[[-10 -12   2   5  34   9 -56  48 -31 -22  16 -60]
 [-39  23 -45 -15  29   0  31 -36  35 -44 -47   8]
 [-21  60  -7  19  -7 -23 -15 -19  28  10 -62  56]
 [ -4   7 -36 -41  -3 -60  13 -17 -57  56  14  32]
 [-30 -28 -11  10  32 -10 -19  57 -26 -19  10 -71]
 [-40  24 -45 -15  29   0  32 -37  36 -44 -47   9]] yields 16

[[ -1  24   0   0  26 -11  15   0  15   9 -11  16  -6]
 [  3  10 -13  -9   0 -21  38   0   5 -19  17   0  -8]
 [-19  -1  -9  11  16  -4  22  34 -22  10 -22 -26   2]
 [ -9 -16 -18  -1  -7 -54 -23   0   0  20 -10  58 -17]
 [  9  14   0 -27 -15  -8  -1  -8   0 -29  -4  13  -8]
 [ 64   0 -50   2  18  -6 -10  -7   3  36  46   7  32]
 [ -9   0   6  20   3  15   0  -9   0 -12   0  10   0]
 [ 20   3  -3   3  12   0  14  17  27  -8  10  -5   0]
 [  7  -2   0   0  15 -11  11  -8  -8   0   0   0   0]
 [  0 -42 -31   0 -21   0   8   0   2  31  23  -1 -12]
 [  0   0  -3  28   0 -14 -30 -42  21  36   0   4   0]
 [ -7 -13  13  18   0   0 -17   0  15   2 -12   0  -1]] yields 16

[[ 51 -54 -31 -13  36  60  43 -74  -5  72  -4]
 [ 36  66 -40  49 -66  11  73  55  41  26  66]
 [ 46 -26 -60 -49  10  57 -51  29  19  -7  71]
 [ 63  38  53 -39  40 -71  29 -51 -16  61 -10]
 [-42 -15 -54 -39 -74  20  44  61  -5 -49   2]
 [-56 -31  16  50 -61 -50 -70 -71 -67 -36  26]
 [-55  29 -41  49 -72  11  -8  64 -29  59 -63]
 [ 19 -28 -19 -58  32  63 -53  57  43  37 -44]
 [ 30  33 -14 -57  35 -31  19 -45  -9  31  58]] yields 72

[[-25 -27  33 -29  15  22 -24  25 -11]
 [ 20  -8 -11  36   5  -5 -19  15   9]
 [ -3 -17  58  10 -33  33 -33  27  -9]
 [-38   8 -17  23  28 -60  63 -65 -38]
 [-11  -5  36 -32  30  47  66  44 -22]
 [ 45  29 -20  -3  -8  12  14  17  31]
 [ 20  12 -10  -1 -27 -33 -14 -36  -5]
 [-39 -44  31 -19 -20  -3 -26  -4 -51]
 [ 31  61   8  28  -5 -39  54 -47  46]
 [-22 -26 -12 -46  37 -38  33 -22 -40]
 [ 35  41 -55  -4   1 -12 -24 -23  21]] yields 25

[[ 28 -57 -11  40 -23   6 -18]
 [ -3   9  -8   7  78   1 -26]
 [-29 -19 -25  41  37  -2 -18]
 [ -2  15 -19   2  21 -47 -12]
 [ -5   8  46  -7 -21  18 -33]
 [-18 -11  41 -11 -10 -28 -39]] yields 6

[[  6  29   8   9   1 -10  22 -22 -32  14  11   6 -22 -16]
 [ -9  -5 -67 -16 -11 -16 -12  14  48  -2  33 -19 -18  40]
 [ 14   7 -33   0 -47   2  -9  -9 -18 -77 -11  10  16   0]
 [-24  -9  -9 -13 -21  14  -3   6  37 -61   8   4  21  10]
 [ 17 -13  36 -17 -40 -30   2  17  -8 -24 -34  14  -1  38]
 [  6  19 -16  -4 -41  26   3  18  65  10 -10   1  11 -15]
 [-23  15  43  -9  82  35 -21  17 -21  16   6  -2  13  32]
 [-12 -17 -23  16   8  31   0  14 -51  16  -5  -7 -14  16]
 [ 12 -13 -64   8 -33  -7  -4  14 -37 -10  16  14 -13 -24]
 [  3  -5  13 -11  35  29   3  30 -51 -17 -46 -21 -15  31]
 [ 49   8  -8 -10 -37  -7  13  12 -76  39 -47  -8  15  22]
 [-27   5  24 -17   7  51  -6  10  35 -14 -20   4   1 -24]] yields -22
---
Input: [ 81  58  62  13 -28 -11]
Output: 13

Input:
[[ -4  20 -68 -24  -2   2 -30]
 [ 10 -30  80  64  55 -19  45]]
Output: 55

Input: [ 56  28  12 -14  29 -63]
Output: -14

Input:
[[  7  12 -63  44 -33]
 [-18 -33  43 -17  53]
 [  2  15  16 -24  26]]
Output: 16

Input:
[[  5  18  55   1   7]
 [-46 -10  20  80 -24]]
Output: 20

Input: [-26 -24 -63 -23]
Output: -24

Input: [-77  46 -70 -69 -80]
Output: -70

Input: [-54  78 -52  65 -41   2 -36]
Output: -41

Input: [-10 -16  49 -70  55 -45]
Output: -70
---
(-34, -42, -60, -78, 22, -86) -34
(-5, -81, -59, -23) -5
(-81, 35, 45, 68, 10, 75, -51) -81
(38, -82, 36, 1, -80) 38
(55, 37, 21, 49, 78, -40) 55
(50, 52, 63, 61, 39, 9, -7) 50
(-18, 1, -2, -68, 54, -10) -18
